128 stands for zero in the data rows.
Some points:
[ 52 108 120 147  95 149 163 117 143 117 147 121  90 149 156 119 158 164
 118 106 139 124 138  84 111  66 117 146  74 117  79  81 134 120 111 144
 120 134 135  96 116 138 163 130 132 123 141 161 110 137 147 106 120 108
 117 119 152 104 141 113 113]
[124 109 106 103 114 122 103 135 126 154 137  86 134 139 123 123 123 166
 166 126 162 129 118 149 150 151 101 146 107 129  70 110  62 138 100 133
 120 141 114 131 113 127  98 150 106 144 107 129 174  94 130 166 144  95
 140 133 109  88 123 118 126]
[ 84  99 107  88 145  85 156 104 131 100 118 151 101 127 114 157 159 125
 141 117 132 143 107 123 121 123 146 104 122  88 167 139 108 140 128 105
 144 161  88  98 110  61 100 142 125 126 135 148 107 118  82 135 133 147
 158 116 118 105 133 140  93]
[157 196 100 158 159 119 154 143 143 112 126 135  90  94 106  97 139 139
 129 144  96  98 122 142 119 132 128 145 121 171 126 115 130 134 105 143
 114 163 150 159 116 146 114  89 119 160 123  91 143 137  86 172 132 115
 136 121 143 158 127 116 172]
[115 140  88  99 120 124 131 126 143  72 109 131 194 166 147 116 133 155
 138 142 145 141 148 146 134 142 151 227 147 126 131 120 114  86 122 118
 126  92 134 125 150 138 139 130 126 102 136 115 112 136  94 125 161 126
 142 132 123 149 114 113 119]
[124 157 129 123 115 128 133 199  89 131 154 140  95 139 113 183 152 109
 151 149 212 130 142 105 146 117 160 117 133 131 139 156 123 114 146 121
 104 127 117 121 107 156 142  91 141 148 113 117 123 132 141 138 138 139
 120 110 133 137 128  85  90]
[121 182 163 131  87 126 128 114 174  84 143 137 159 146  77  96 133 104
 124 113 115 115 164 100 146 120  82 120 138 116 138 167 134 162 122 117
 136 114 136 132 153 202 135 125 130 133 138 130 131  93 138 147 144 116
 166 113 157  99 106 143 150]
[106 149 142 127 119 142 131 134 137 131 153 130 172 137 160 140 142 160
 129 145 143 153 126 145 107 139 117 117 121 165 154  86 128 157 149 154
 169 103 161 119 137 130  72 141 142 175 114  83  77 115 130 128 117  97
 139 145 136 147 149 154 121]
[156 128  94 136 127 160 162 100 142 128 113 115 114 135 110 139 119 153
 139 124 115  77 121 119 165 121 133 103 141 114 167 136 128  98 154 121
 174 150 122 128 117 137  82 145 119 103 102 135  90 124 135 138 112 137
  51 126 108  92 113 104 132]
[144 108 140 110 148 146 128 132  65  81 155  93  89 124 111 121 110 103
 164 158  91 154 103 164 109 147 123 103 120 122 135 133 181 141 125 125
 123 145 136  95 133 141 128 141  90 107 154 123 103 108 178 142 165 131
 147 135 120 120 121  99 119]
[ 80 126 124 132 171 145 123 139 121 168 165 133 133 172 109 103 118  82
  89 113 102 152 188 102 122 133 132 137 109 171 134 146 120 133 136 123
 120  96 114 135 152 113 126 151  88 154 135 136 153  84 136 149 141 137
 106 115 107 124  60 166 121]
[106 130 128 124 105 130 131  68  79 158  89 144 101 133 137 146 115 117
 146 137 140 125 123  90  48 144 116  98 192 111 126 134 105  77 131 129
 127 126 126 163 130 141 101 146 131 139 116 163 133 120 142  97 140 124
 155 109 119 157 130 144  75]
[130  93 118 121 124 112  82 112 147 153 140 143 152 147 143 106 130 122
 105 149 156  78 139 130 125 135 142  96 121 124 161 125 131 122  93 164
 108 154 134 114 140 167 152 133 121 126 167 145 101 125 104 192 131  76
 108 134 112 159 143 148 148]
[119  93 110 175 127 142 129 117 122 160 136  90 112 129 123 134 106 117
 148 157  88 149  72  94 185  78 144 116 201 119 147 124 128 148 147 144
 146 110 110  92 140 131 160 143 157 158 108 125 156 131  92 156 142 136
 150 140 108 109 115 139  99]
[160 125 125 161 137 146 128 110 148 132 154 143 105 122 100 119 110 130
 123 143 141 176 142 119 144 130 102 158 110 139 101 167 111 135 101 118
 154 135 122 111 140  87 134 112 131 138 131 118  98 108 111 101 150 113
 111  90 165 152 211 160 149]
[116 146 139 163 137 124 107  97 110 108  63 141 109 139 119 110 125  96
 157 124 138 149 127 223 179 126  90 139 146 111 133  99 142 126 157 131
 102 140 128 118  92 105 127 153 143 145 153 130 125 129 134 122 103 142
 102 119 167 151 111 114 144]
[101 138 146 122 107 135 112 105 150 106  95 140  98 120 118 135 116 125
 142 114 122 167 121 117 186 125 169 100 101 109 132 109 142 103 103  99
 105 123 111 169 113 137  88 116 158  97 149  68 147 142 169  84  96  74
 118 133 117 148 124 119 116]
[134 132 142 165 146 111 147 202 130 134 108  99 121 151 137 137 136  95
 117 134 138 158 113 133 112 122  80 102 112  77 120 118 122  86  95 119
 120 112 169 142 146 115  92 127 155  89 124 142 111 168 147 130 110 134
 156 113  67 102 136 147 132]
[128 129  95 119 161 146 106 150 121 163 101 130 124 120 141 142 125  81
 169  97 132 125  56 110  88 107 144 132  82 126 142 145 129 120 105 137
 124  85  95 102 136 149 126 157 156  99 103 149 120  88 133 124 151 182
 114 154 152 138 110 122 122]
[122 147 149 124 110 158 131 122 116 128 132  97 160  89 108 136  64 122
 129 121 124 108 170 130 125 107 116 128  93  99 119 112 173 104 153 149
 135 120  93 146 143  73 166 100 125 125  95 139 133 126  87 173 168 108
 104 116 171 127 123 163 133]
[187  85 170 127 140 118 147 131 156 143 120 167 133 133 128 130 157 167
 128 150 145 122 108 112 126 107 119 179 120 141  98 117 179 146 119 127
 135 132  79 200  75 138 136 133 124 119 142 118  98 125 138 129 137 124
 151 134 111 135 102 142 125]
[ 93 135 125 101 108 170  65 122 162 132 144 141 126 101 110 157 133 118
 139 147 121 119 112 149 125 128 127 131 124 185 127 155 169 122 134 121
 137 139 193 134 100 111 132 135 122 139 117 168 153 194 128 137 116 139
 133 117 102 131 130 137 127]
[130 124  76 168 145 119  84 109 104 107 166 156 177 109 114 165 133 132
 102 113 102 124 149 117 119 134  82 133 122 156 106 136 135  94 125 107
 123 148 126 108 112 137 149 118 141 126 110 100 118  91 110 121  82 111
 175 132 122 114  98 118 168]
[130  93 134 126 151 100 160 153 172 124 138 118 162 130 119  92 123 145
 160 153 144 134 115 127 124 186 139  73 129 146  84 137 110  92 156 135
 125 115 154 135 110 131 162 136 114 102 153 103 122 132 101 124 102 141
 131 125 174 135 123 141 109]
[146 108 185 164  89  64 154 111 115  98 112 130 148 114 131  99 145  97
 125 129 141 126 121 124 112 109 169 150  94 144 112 129 111 113 111 138
 138 153 171 124 123 132 121 159 100 151 127 116 143 118  85  88 117 118
  92 125 108 109 125 116 126]
[127 131 144 119 128 129  87 139 120  97 108  74 121  87 130 109 115 136
  39 135 117 125 134 116 150 130 130 127 140 137 141 141 100 136 137 198
 134 135  97 143  76 125  75 106 162 108 137 135 103 144 136 116 138 153
 154 119 153 136 125  99 117]
[113 132 128 141 119 110 110 177 124 143 123 130 124 131 109 122 129 121
 143  99 106 123 136 145 109 133 141 149 140  97 130 140 142 102 139 126
 236 143 122 155 107 132 134  84 141 148 165 147 148 126 165 103 146 131
 117 178 124 147 155 129 133]
[127  96 122 129 155 113 136 113 142  56 143 119 120 139 157 139  93 179
 125 113 148 128 149 147 113 102 137 107 146 156 112 139 111 144 143 128
  95 111 163 195 134 132 143 143 154 143  99 129 146  81 147 148 153 153
 110 172 107 138 167 121 158]
[ 99 126 142 126 113 128 126 152 119 169 143 117 134 111 123 102 127 105
  99 120 132 134  95 157  90 109 120 136 169 153 123 133 119 138 161  24
 110 146  96 142 162 128 122 125 142  96 116 127 117 155 139 117 138 118
 100 142 134 147 131  93 138]
[144 138 140 110 124 135 105 153  76 149 118 112 140 157  94 128 136 156
 177  53  85 161 120 139 130 134 132 125 161 141 182 131 144 185 131 128
  92 125 137 137 114 155 148  88 102 120  81 180 108 121  79 107 104 127
 105 117 142 148 148 141 153]
[112 120 131 152 164 123 133 124 135 134 110 155  99 105 137 144 149 170
  76 159 116 150 145 128 127 186 132 113 117  79  96 149 140 171 100 139
 129 164 151  94 144 154 149 151 151 107  55 137 153 122  96  85 159 120
 108 162 118 113 119 146 105]
[186 139 112 121 102 177 143 144 136 119  99 133 121 153 150 131 120 137
  64 108 137 154 102 145 126 126 130 108  94 102 159 177 153 111 160 138
  89 115  99 134 143 123 135 143 126 173 171 161 154 135 123 102  81 118
 129 108 134 131 124 113 111]
[148 124 128  81 156 175 124  98  88 124 120  94 120 161 118 154 135  85
 129 149 136 101 136 106 136 140 146 150 123 123 126  93 146 157 161 118
 145 123 111 134 169 146  98 108 178 106 172 134 162 147 104 124 102 134
 114 112 150 107 163 136 160]
[145 123  94 126 138 143 145 110 146 146 123 134 141 113 159  91 133  86
 150 110 165 103 185 118 115 105 135 139 114  98 121 140 105 164 163 128
 119 127 114 109 132 141 111 137  57 144 132 111 137 204 138 119 114  90
 160 164 133 133 137 139 143]
[151  95 129 123 134  91 131 157 130 138 122 146 129 141 108 146 131 177
 140 134  88  95 168 143 101  99 143 134 134 136 131 137  94 143 108 151
 119 121 130 102 178 103 130 160 117 124 128 106 159 148 151 130 120 117
 131  96 144 127 106 105 115]
[145 192 124 129 129 134 164 131  87 139 160 133 179 100  92 136 138 136
 105 118 141 111  82 150 146 126 148 128 182 124 133 146 141 148 114 158
 102 138 150 126 107  87 144 163 127  83 147  96 134 138 191 130 124 123
 122 112 112 114 146 167 141]
[131 105 174 100 155 104 157  96 141 152 121 111 113  82 162 121 152 153
 132 111 119  98 137 101 144 150 132 165  88 124 158 134 103  75 151  77
 112  91 154  92 123 145 147 123 147 172 149 111 119 153 157 131 125 119
 150 147 117 115 124 169 112]
[121 146 128 105 110 122 122 141 117 154 118 134 118 150 255 145 107 101
 154 110  79 120 124 128 136 131 140  98 141 127 109 162 115 161 115 114
 153 151 133 142 123  99 165  95 148 114 133 110 102 128 134 130 120 129
 135 106 127 124 118 106  94]
[138 133 112 123  56 125 125 115 123 160 136 114 123 129 122 122 134 133
 115 112 150 120 127 130 141 130 109 112 114 120 113 102 140 129 112 129
 122 129 110 116 159 123 124 112 109 116 146  98 139 153 127 123 111 255
 139 128  71 158 133 137 123]
[160 151 133 102 129  78 123 126 162 146 187 159  92 109 157 163 111 133
 104 158 116 128 133 141 138 162 127 140 160 124 132  54 127 141 121 145
 149  73 114 122 120 148 146 153  85 130 114 156 140 120 127 144 132 123
 118 121 156 111 124 114 189]
[136 116 151 146 152 143 125 121 156  97  98 172 176 115 118  93 131 118
 117 150 127 121 130 100 118 156 115 119 145 170 136  76 115 131 106 125
 114 137 149 107 150  66 133  55 106 137 110 157 143  96 157 115 129 130
 134 156 125 107 133  72 128]
There is one direction along which these points spread out most. Take the direction at right angles to it along which they spread out most. Go by this last direction. How far along it is each point below, from 0 to 99? The average is 50, and the first point in the table lies past the average. One standard deviation of the points above along it is 16.
[157 196 100 158 159 119 154 143 143 112 126 135  90  94 106  97 139 139
 129 144  96  98 122 142 119 132 128 145 121 171 126 115 130 134 105 143
 114 163 150 159 116 146 114  89 119 160 123  91 143 137  86 172 132 115
 136 121 143 158 127 116 172] >> 29
[131 105 174 100 155 104 157  96 141 152 121 111 113  82 162 121 152 153
 132 111 119  98 137 101 144 150 132 165  88 124 158 134 103  75 151  77
 112  91 154  92 123 145 147 123 147 172 149 111 119 153 157 131 125 119
 150 147 117 115 124 169 112] >> 87
[146 108 185 164  89  64 154 111 115  98 112 130 148 114 131  99 145  97
 125 129 141 126 121 124 112 109 169 150  94 144 112 129 111 113 111 138
 138 153 171 124 123 132 121 159 100 151 127 116 143 118  85  88 117 118
  92 125 108 109 125 116 126] >> 74
[115 140  88  99 120 124 131 126 143  72 109 131 194 166 147 116 133 155
 138 142 145 141 148 146 134 142 151 227 147 126 131 120 114  86 122 118
 126  92 134 125 150 138 139 130 126 102 136 115 112 136  94 125 161 126
 142 132 123 149 114 113 119] >> 60
[ 99 126 142 126 113 128 126 152 119 169 143 117 134 111 123 102 127 105
  99 120 132 134  95 157  90 109 120 136 169 153 123 133 119 138 161  24
 110 146  96 142 162 128 122 125 142  96 116 127 117 155 139 117 138 118
 100 142 134 147 131  93 138] >> 41
[112 120 131 152 164 123 133 124 135 134 110 155  99 105 137 144 149 170
  76 159 116 150 145 128 127 186 132 113 117  79  96 149 140 171 100 139
 129 164 151  94 144 154 149 151 151 107  55 137 153 122  96  85 159 120
 108 162 118 113 119 146 105] >> 65
[122 147 149 124 110 158 131 122 116 128 132  97 160  89 108 136  64 122
 129 121 124 108 170 130 125 107 116 128  93  99 119 112 173 104 153 149
 135 120  93 146 143  73 166 100 125 125  95 139 133 126  87 173 168 108
 104 116 171 127 123 163 133] >> 28
[106 149 142 127 119 142 131 134 137 131 153 130 172 137 160 140 142 160
 129 145 143 153 126 145 107 139 117 117 121 165 154  86 128 157 149 154
 169 103 161 119 137 130  72 141 142 175 114  83  77 115 130 128 117  97
 139 145 136 147 149 154 121] >> 53
[136 116 151 146 152 143 125 121 156  97  98 172 176 115 118  93 131 118
 117 150 127 121 130 100 118 156 115 119 145 170 136  76 115 131 106 125
 114 137 149 107 150  66 133  55 106 137 110 157 143  96 157 115 129 130
 134 156 125 107 133  72 128] >> 50
[144 138 140 110 124 135 105 153  76 149 118 112 140 157  94 128 136 156
 177  53  85 161 120 139 130 134 132 125 161 141 182 131 144 185 131 128
  92 125 137 137 114 155 148  88 102 120  81 180 108 121  79 107 104 127
 105 117 142 148 148 141 153] >> 6
[ 84  99 107  88 145  85 156 104 131 100 118 151 101 127 114 157 159 125
 141 117 132 143 107 123 121 123 146 104 122  88 167 139 108 140 128 105
 144 161  88  98 110  61 100 142 125 126 135 148 107 118  82 135 133 147
 158 116 118 105 133 140  93] >> 68
[160 151 133 102 129  78 123 126 162 146 187 159  92 109 157 163 111 133
 104 158 116 128 133 141 138 162 127 140 160 124 132  54 127 141 121 145
 149  73 114 122 120 148 146 153  85 130 114 156 140 120 127 144 132 123
 118 121 156 111 124 114 189] >> 39
[128 129  95 119 161 146 106 150 121 163 101 130 124 120 141 142 125  81
 169  97 132 125  56 110  88 107 144 132  82 126 142 145 129 120 105 137
 124  85  95 102 136 149 126 157 156  99 103 149 120  88 133 124 151 182
 114 154 152 138 110 122 122] >> 48
[127 131 144 119 128 129  87 139 120  97 108  74 121  87 130 109 115 136
  39 135 117 125 134 116 150 130 130 127 140 137 141 141 100 136 137 198
 134 135  97 143  76 125  75 106 162 108 137 135 103 144 136 116 138 153
 154 119 153 136 125  99 117] >> 40
